Here are some numbered points:
[ 20 -50  11   2 -12  33  35   4   8   6  11   6  40 -47 -15   8   0  17
  10 -39  83 -39 -47  42] 0
[ 45  35  31   8  13   7  10   8  -5  27  21 -14  -1  83  -2 -14   0  -8
   1  13  81 -22  30  10] 1
[  27  -24   17   19  -12   18    9    3  -13   28  -10    5   17  -33
   -5    7   35   -2   14   33 -127   80  -22   17] 2
[  0 -49  -2   5 -21   4  40  -9   9   6 -10 -32  33  64 -12  20  27   9
   6  -7  87  39   8  12] 3
[ -67    9  -46  -23    8  -52  -34    9  -19  -69  -32  -13  -19    1
   47  -31  -42  -31  -25   29 -110  -51  -22  -10] 4
[ 56   5  19  -3 -10  11 -34   7  -5 -11  22   0  12  43  -3   8  72  20
  12   1  46 -47  15  85] 5
[ 26  74  56  33   4 -11   4  15  25  10 -12  25  21  70   8  12 -16 -16
  12 -23  63  50  60  17] 6
[ 34  12 -13  33  35  10 -53 -16   8  -2  19  -8  17 -95   4  37  32   5
  17  -3   1 -46 -48 -23] 7
[-100  -15  -26  -32   -4  -52  -35  -11  -37  -11   12  -74  -43  -70
  -37   -2  -59  -30  -38   49  -19   24   14  -56] 8
[  7 -41  21  15   4  28 -47  -5   3 -24  19  16  -5 -64   3  43  -3  15
  14  35 111 -26  -5  32] 9
[-63 -18 -49 -78   4  10 -11  20   7  16 -26  32  19 -88  11 -51  -3  13
 -14 -34  87  -6 -34 -42] 10
[ -38  -51  -82 -117  -17    3  -30   16  -14  -12  -32   24    6  -59
  -21  -76  -13  -27  -34  -12  -48   -5  -30  -69] 11
[ 62 -34   4  26  47  -9 -20 -13  -4 -65   0  14 -13 -33  42  31   3  -6
  13   7 -28   3 -60 -17] 12
[-61 -55  -9  29 -40  -2   0 -18   8 -44  23 -13 -46  12   3 -23 -55  26
   4  63  18 -61  49  40] 13
[  25  -54   41    4   15    7  -12    5    4  -18   20   57  -10   28
   10   42   25    4   15    7 -127   -8   80  -15] 14
[ -16  -19 -106 -101  -10   35  -36    6   -6   -5  -38   35    4    7
  -10  -62  -46  -12  -27  -49  -10  -30  -14  -66] 15
[ 35  33  28  20 -49  26  42 -26  -2  28 -16 -14   6 -16 -18 100 -27   6
  19  10 -38  11  64  66] 16
[ -5  17   1  33 -24  26   4   3  15 -44  32 -25  14  61   5 -20  28  11
  10  43  87  62  44  36] 17
[  4  60  16  12 -11  39 -14  19   5  -3  36   8   9  67   3   8  24  -2
  14 -33  65 -83  28  30] 18
[ -9  35 -18  49 -11  19  47 -18  31 -40   4  -7 -11 -63   9  43  25  37
   5  57  28  45  85  -6] 19
[-47  74 -96 -31  46  28  14  13  18 -16  -4  18  14 -16  23 -18  13  18
  10 -52  67   8   7 -55] 20
[ 25 -81  43 -13  19 -28  63  15   5   0  17 -37   0  41  -5  12  15   6
   0 -42  29 -36   8  13] 21
[-58  -1 -76  -6  15 -46 -55   3 -17 -70 -37 -61 -38 -13  25 -21  -9 -42
 -25  27 -30 -50 -15 -26] 22
[ 42  56  27   2   0  17  49   0  11  25   9 -10  18  37  -7  52  16   7
  14  21  57   8  -8  64] 23
[ -12   22   11   23   28   -9   -6    1    8   52    8   14    9   -3
   14    3   24   -4   17   36   -2    9 -107    4] 24
[ 36 -16  48 -19   1   1  14   3 -16  -8  -7  -6   4  88 -48  -9 -10   6
  -6 -98 -34 -15 -15  14] 25
[-15  78  43  -1 -11   7 -20  22  24  24  -5 -27   3 114  -4 -33 -31   5
  11 -53  -1  47   9  17] 26
New points follow, each followed by the numbers of its two nearest points above, looking only along the 5 directions in which the numbered points spread most, nearest first.
[-35  21  -7  55  16  17 -18   1  -7  46  28   6  29  18 -16  66  14  24
  14   9  72  97  24  34] 23 17
[ -2  21 -54   3   8   5 -42  -6 -24 -24 -35 -71 -21 -53  39 -29 -28 -19
 -16  82 -86 -17 -12 -22] 8 4
[44 71 78 17 12 -9 29 -8 -4 -6 14 45  3 45 12 -4 25  0  2 44 -4 31  8 12] 16 23
[-93 -18 -26   3   4 -13 -58 -17 -23   4  12 -48 -35 -48 -25  -5 -68 -28
 -26  38 -97 -46 -18 -29] 4 22
[-43 -35 -32 -58  10  16 -10  -4  11  29  -8  13   2 -95  14 -34 -16  -2
  -1  -1  96  60  94 -50] 20 10
[-33  42 -16   5  33 -41 -10  -6 -12   7 -28 -31 -34 -57  68 -44 -20  -1
 -14  41 -59  10 -28 -56] 8 22
[ 56  61   8 -11 -20  -7  29 -12   6  34 -25 -19  21 -30 -11  21   0 -15
  14 -94  46  54  24 -20] 24 23
[-34 -19  14  46  14 -13  22  -4  -3  36  43  37  17  14 -31   6 -41  21
  15  15 -81  49 -77  20] 2 24
[  67  -31    0  -32  -34  -10  -39   -8  -15  -27  -48   26    6  -20
  -26   36  -36  -24  -14 -120   37  -20   16   30] 21 24
[-23   0 -23  -6  16 -20 -25 -21 -13  10 -22 -56 -21   9  64 -55 -10 -30
 -11  35  11  28 -62 -27] 22 24
[ 31  78  13  19 -25   0  29  -3  11  26  12  15   2 -38 -11  89 -13  13
  13  51  30 -38  26 -21] 19 16
[ 11  58  26  24 -77  15  15  -9  -6  -8  39 -31   2  18 -26  55 -27  12
  13  29  13 -62  85  15] 17 3
[-29 -19  23   2   4  53  27 -15  15  33   7 -36   6 -15 -11  84  18  19
  -4   5   3 122  -8 -16] 24 16
[ 25  22  67  50 -24 -18  10 -16   7   1  14   6   0  16   2  13  44   8
   9  49  40  68  32  20] 16 23
[ -29   11   12   48  -28  -37  -41    7   -4  -12   20   -1  -34 -110
   -5  -29   -9    4    3   66  -80   13  -32   51] 12 7
[-19  25 -86  -8  18 -22 -55   3 -21 -56 -40 -72 -35 -97  34 -13 -30 -36
 -20  15 -54  -2   8 -32] 8 22
[ 43  28 -10  13   7 -42 -40  -1  -2 -13 -25 -32 -32  36  51  -3  25  -8
  -2 -13  -1 -76  29 -28] 21 3
[-11  52  46   5  27  -2 -11 -27   7  -5  33  73   4 -16   8  26   3   2
   9 105 -47  76  79   7] 16 19
[-102    2  -24   38   14   48   23   10  -17   24   45  -14  -13   14
    4    3   -2  -17    6   43   66  -32  -17  -15] 3 17
[ -9  70  15  20  60  30  25 -13  15 -57 -16   8 -15  39   9  14  33  -3
  10  69 -46 -31  49  26] 16 17
[ 45  52   6   1   7  56  -1   7   7 -10  19  75  15  14   2  25  -3  10
  17  19 -54  40 -89  16] 24 2
[ 21 -30  27  12  17 -61  -2   9  12 -48 -30 -70 -39  -2  45  16  17 -10
  15  24   3  -3 -31  -2] 12 21
[  47  -54   41  -24  -22   25   -5    0    2   -3  -26  -31   26   47
  -22    6  -36  -11   -7 -115  -23   -3  -17   45] 25 21
